(in the rows, 128 means zero)
The same turns and mirrors carry the whole set onto itself, and each row onto the other rows of its family. Which rows share a family with each named row? Give them in list order.
These 32 rows form 4 families of 8 rows each.
K597: [141 110 118 116 131 167 137 120 118 120 138 145 144 162 135  92 166]
K930: [105  96 138 160 138 134 119 138 120  97 109 136 118 119 134 119 165]
K350: [139 118 117 127 124 154 146  94 117 120 133 143 174 149 138 110 158]
K562: [140 144 124  92 139 119 136 150 131 138 114 163 130 125 149 132 131]
K116: [149 133 120 110 145 120 135 101 142 123  98 140 165 111 112 130 152]
K324: [141 117 105 116 115 149 136 102 121 137 111 155 143 154 138 110 180]
K39: [156 134 134 100 115 109 129 128 127  96 112 116 121 157 149 110 155]
K485: [ 97 116 129 124 139 114 119  98 157 125 126 131 100 158 146 127 151]
K806: [134 126 112 122 154 142 145 128 135 119 106 119 175 126 105 125 149]
K387: [113 131 109  90 130 130 146 156 128 118 129 161 145 114 144 115 146]
K934: [153 119 130  98 123 117 135 129 110  91 116 118 130 151 139  99 174]
K8: [102  98 138 145 158 121 106 127 125 114 116 147 125 108 150  98 151]
K636: [145 112 106 106 139 139 143 135 127 131 103 147 157 114  99 134 141]
K766: [107 117 125 131 164  92 145 116 106 132 150 131 136 110 139 116 133]
K119: [109 108 126 124 142 147 139  93 159 114 116 127  94 155 129 126 148]
K106: [100 124 145 133 164 122 119 111  98 122 150 140 138 130 131 124 122]
K570: [134 144 133  86 142 123 149 148 146 118 120 158 137 135 156 124 144]
K157: [142 111 119 138 109 145 128  97 119 112 127 144 158 154 143 110 172]
K681: [129 104 127 139 133 114 151 130 126 151 102 122  89 130 133 124 122]
K54: [159 131 143 100 121  99 154 112 124 114 116 122 137 161 128 117 157]
K60: [118 116 134 140 156 101 143 117  95 126 152 115 124 125 138 128 123]
K600: [112 102 131 159 144 115 123 101 114 119  97 129 114 110 141 109 166]
K145: [103  99 122 129 116 139 144 124 115 145 114 125 102 153 137 116 113]
K481: [112 107 124 118 119 120 168 122 109 142 118 122  95 141 135 112 117]
K271: [147 132 152  95 129 124 160 130 117  84 121 122 128 141 128 111 148]
K92: [151 126 117  97 126 109 143 142 129 136 127 169 133 114 153 111 155]
K900: [144 117 117 127 140 132 131 116 119 133 106 154 168 117 101 141 143]
K966: [124 117 116 135 134 142 139 143 101 138 113 110 100 129 138 116 111]
K452: [105 114 126 136 150 144 125 104 157 104 111 122 101 139 130 145 146]
K71: [108  97 128 148 168 126 118 115 140 116 105 140 127 110 138  99 168]
K426: [111 112 128 133 150 107 129  89 116 144 151 144 125 117 136 123 119]
K288: [100 118 126 129 129 139 122 118 164 106 134 117 114 153 140 130 124]

The rest of the family of K966: K597, K930, K806, K387, K106, K271, K288
The rest of the family of K71: K562, K39, K766, K119, K157, K481, K900
The rest of the family of K681: K116, K324, K485, K54, K600, K92, K426

The same turns and mirrors carry the whole set onto itself, and each row onto the other rows of its family. Which rows share a family with each named row? Give them in list order.
These 20 rows form 5 families of 4 rows each.
K902: [154 117 117 153 137 111 154 138 150]
K512: [137 141 126 139  92 135 141 114 133]
K997: [162 114 121 148 131 118 146 138 151]
K809: [137 124 118 129  96 136 152 124 133]
K548: [109 149 130 119 127 115 113 118  96]
K784: [147 125 124 129  96 139 132 125 113]
K667: [154 107 132 143 137 109 144 144 151]
K541: [129 136 129 144 163  84 114 128 109]
K153: [115 126 125 137 167  85 123 121 120]
K694: [126 135 121 144 168  81 130 126 127]
K59: [103 153 121 128 130 118 118  96 115]
K304: [107 153 119 131 122 112 117 104 101]
K508: [119 120 127 138 166  86 116 132 126]
K599: [111 150 126 136 139 113 101 109 103]
K567: [154 115 137 142 143 118 135 136 160]
K487: [130 128 118 138 161  75 138 124 115]
K311: [148 134 128 136  95 139 137 120 136]
K531: [105 149 127 122 135 108 119 108  97]
K673: [147 117 127 137 128 116 157 136 160]
K348: [135 131 128 129  97 146 134 124 126]

The rest of the family of K541: K809, K599, K673
The rest of the family of K667: K694, K304, K348
The rest of the family of K784: K59, K567, K487
The rest of the family of K311: K997, K153, K531

The same turns and mirrors carry the whole set onto itself, and each row onto the other rows of its family. Which rows share a family with each named row? Give them in list order.
These 15 rows form 3 families of 5 rows each.
K446: [148 151 132 131 116 129 120 120 102 116 139 140 104 165]
K210: [104 100 120 111 136 131 153 153 143 138 150 118 104 120]
K708: [142 164 123 136 111 134 133 123 110 121 141 129 108 164]
K581: [132 138 121 141 131 151 119 117 127 141 108 117 158 107]
K825: [132 139 132 131 113 104 139 124 106 130 139 121 104 174]
K301: [142 136 138 128 118 110 124 121  99 122 138 134 101 171]
K863: [125 100 129 105 145 151 122 147 131 120 148 147 100 111]
K846: [131 101 141 129 140 118 109 115 113 143 105 123 149 116]
K249: [119 130 120 142 128 132 135 120 131 153 109 100 158 115]
K45: [132 156 122 137 109 119 145 125 114 129 141 117 108 170]
K691: [114  87 131 104 143 129 135 149 132 130 148 135  99 119]
K470: [118 106 132 134 134 111 129 118 122 154 107 104 153 120]
K393: [123 121 116 113 138 167 133 150 140 122 150 140 106 107]
K51: [110 121 111 116 133 155 152 154 148 133 152 122 108 113]
K878: [139 121 134 134 138 143 102 114 116 135 106 130 152 108]

The rest of the family of K691: K210, K863, K393, K51
The rest of the family of K846: K581, K249, K470, K878
The rest of the family of K708: K446, K825, K301, K45

The same turns and mirrors carry the whole set onto itself, and each row onto the other rows of its family. Which rows share a family with each named row? Give them in list order.
These 15 rows form 5 families of 3 rows each.
K64: [114 155 154  92 118 109 111 155 158 124 111 111 130 132 115 147 103 121
 142 114 133 129 148 113 128 143 150]
K323: [157 129 104 112 122 129 145 131  86 107 127 114 120 128 101 153 122 156
 141 147 138 111 148  94 146 122 158]
K937: [111 168 150  93 101 120 117 130 149 133 126 102 148 138 103 129 111 111
 137 114 124 122 155 125 114 153 107]
K26: [156 118  92 125 125 135 158 123  86 142 116 123 129 120 116 138 136 129
 152 138 128  99 127  95 141 137 140]
K192: [113 131 117 117 153 155 133 113 130 133 130 142 159 122 130 125 132 106
 111 176 123 150 177 123 146 143 108]
K615: [125 132 120 108 127 179 120 127 134 130 140 161 153 114 120 139 130  94
 142 152  87 134 152 125 126 156 147]
K499: [ 95 157 146  84 139 130 120 159 142 131 128 110 129 142 135 138 112  98
 116 135 145 134 155 109 148 120 111]
K316: [145 111 108 121 118 125 145 115  92 111 114 120 114 137 115 140 141 137
 145 161 144 101 117 108 142 120 114]
K625: [134 145 107 105 145 138 153 135  79 121 117 105 121 139 124 135 129 132
 119 168 154 119 154 104 155 113 112]
K870: [142 132 115 109 112 174 117 102 109 115 156 140 162 128 106 142 137 119
 122 159  94 135 175 129 123 134 129]
K75: [122 167 127  76 108 137 132 160 151 131 112 107 135 140 112 151 111 107
 154 120 133 109 123 109 120 148 125]
K471: [130 129 121 123 132 146 124 109 136 107 134 150 167 123  98 134 116 116
 141 168  97 142 173 127 131 166 145]
K585: [ 97 154 148  78 103 134 118 149 158 113 124 121 109 139 111 144 117 115
 143 137 143 119 120 119 125 132 107]
K725: [113 116 130 122 122 158 122 101 138 122 134 169 135 120 113 135 145 101
 139 171  98 145 151 133 128 133 123]
K70: [151 125 120 117 108 125 125 127  80 137 123 101 116 120 125 136 133 150
 124 116 146 104 143 106 134 122 135]

The rest of the family of K725: K316, K585
The rest of the family of K625: K192, K499
The rest of the family of K323: K64, K471

The same turns and mirrors carry the whole set onto itself, and each row onto the other rows of its family. Which rows share a family with each named row? Give them in list order.
These 32 rows form 4 families of 8 rows each.
K466: [128 151  97 145 143 125 149  99 142 119 140 140 120 148]
K269: [149 119 128 146 152 160 138 138 147 156 124 157 130 133]
K407: [154 134 137 165 127 113 151 141 114 122 154 149 111 115]
K498: [126 133 117 107 143 148 125  93 150 118  92 143 119 103]
K726: [123 146 129 113 110  99 141 106 126  95 130 138 111  99]
K786: [155 110 113 141 139 161 129 128 153 146 125 156 133 137]
K988: [161 133 131 156 131 122 152 152 122 118 157 140 130 117]
K369: [157 117 160 116 131 116 128 137 123 127 101 156 126  91]
K633: [144 114 161 114 120 133 128 145 130 130 115 156 120  85]
K817: [161 121 125 150 137 160 129 131 148 145 111 161 138 129]
K729: [103 112 146 156 149 146 140 123 144 107 119 134 127 105]
K856: [138 113 161 132 114 120 110 142 135 137 119 164 120 102]
K325: [128 145  91 140 137 138 160  98 132 115 142 127 120 132]
K273: [139 141 138 159 129 120 146 156 126 111 155 147 123 134]
K504: [131 152 143 116 126 100 143 110 111 102 130 126 114  94]
K805: [138 149 127 112 130 100 155 104 123  98 133 131 110  93]
K345: [143 147 118 103 110 110 134 131 129 149 143 162 106 136]
K317: [111 142 147 119 124  88 146 116 123 112 126 130 117 107]
K929: [107 119 125 100 129 136 129  97 147 146 106 148 111 109]
K800: [125 128 123 101 133 140 121  84 143 130  98 143 118 116]
K242: [161 147 112 109 126 113 131 119 116 152 134 156 106 134]
K306: [137 116 116 139 134 169 129 136 150 144 137 166 116 135]
K503: [110 147 102 126 143 136 165 110 138 120 143 132 114 139]
K451: [157 116 164 115 127 123 113 140 132 133 113 156 127 100]
K969: [137 120 144 153 139 141 153 128 152  91 118 122 137 102]
K376: [171 136 135 154 124 113 158 141 123 125 153 150 128 120]
K258: [123 114 143 148 139 149 142 118 149  95 121 125 142  97]
K310: [153 152 123 103 127 124 126 120 115 143 132 176 104 132]
K820: [141 152  93 145 138 143 156  98 148 117 143 136 122 133]
K996: [160 149 109 108 128 118 130 107 119 152 127 170 111 120]
K953: [119 112 135 157 135 133 153 123 158 107 120 118 136 100]
K101: [117 131 120  94 137 144 128 104 158 127  99 145 129 118]

The rest of the family of K800: K786, K988, K325, K504, K242, K451, K258
The rest of the family of K820: K498, K369, K817, K805, K969, K376, K996

The same turns and mirrors carry the whole set onto itself, and each row onto the other rows of its family. Which rows share a family with each named row? Give them in list order.
These 32 rows form 4 families of 8 rows each.
K380: [181 137 161 139 128 103 119 105]
K460: [133 158 104 151 136 122 123 134]
K370: [142 139 125 156 145 152 104 147]
K15: [167 137 143 167 121 136  90 128]
K688: [157 157 122 161 111 107 108 114]
K763: [164 133 168 131 126 103 123 102]
K221: [146 147 121 156 153 148 106 148]
K778: [159 125 163 132 115 107 117 101]
K985: [157 147 122 146 154 155 111 145]
K144: [157 151 129 155 116  95 103 110]
K789: [134 130 148 117 160 132 138 133]
K267: [142 137 138 122 168 133 140 139]
K483: [176 163 122 154 118 112 112 110]
K767: [167 159 125 162 118 108 105 115]
K724: [172 136 169 129 126 112 122 101]
K209: [136 134 129 147 157 145 103 150]
K450: [128 156 107 142 142 110 122 131]
K594: [151 111 169 130 138 141 111 125]
K955: [172 122 168 136 154 140 114 131]
K752: [152 152 130 124 141  96 147 112]
K375: [138 139 144 113 160 134 142 130]
K225: [182 143 141 158 131 143  94 127]
K429: [141 164 103 152 139 117 122 133]
K265: [166 130 152 161 130 130  83 129]
K896: [172 141 142 167 132 138  90 132]
K488: [149 167 102 142 142 124 128 129]
K711: [140 145 141 119 139  99 145 110]
K146: [149 151 141 117 136 103 145 105]
K261: [162 124 171 125 150 144 119 126]
K206: [158 118 175 129 147 136 115 125]
K361: [125 124 141 118 151 134 135 133]
K738: [133 139 135 120 128 101 141 109]

The rest of the family of K261: K460, K370, K15, K688, K724, K375, K146
The rest of the family of K789: K763, K221, K767, K429, K896, K711, K206

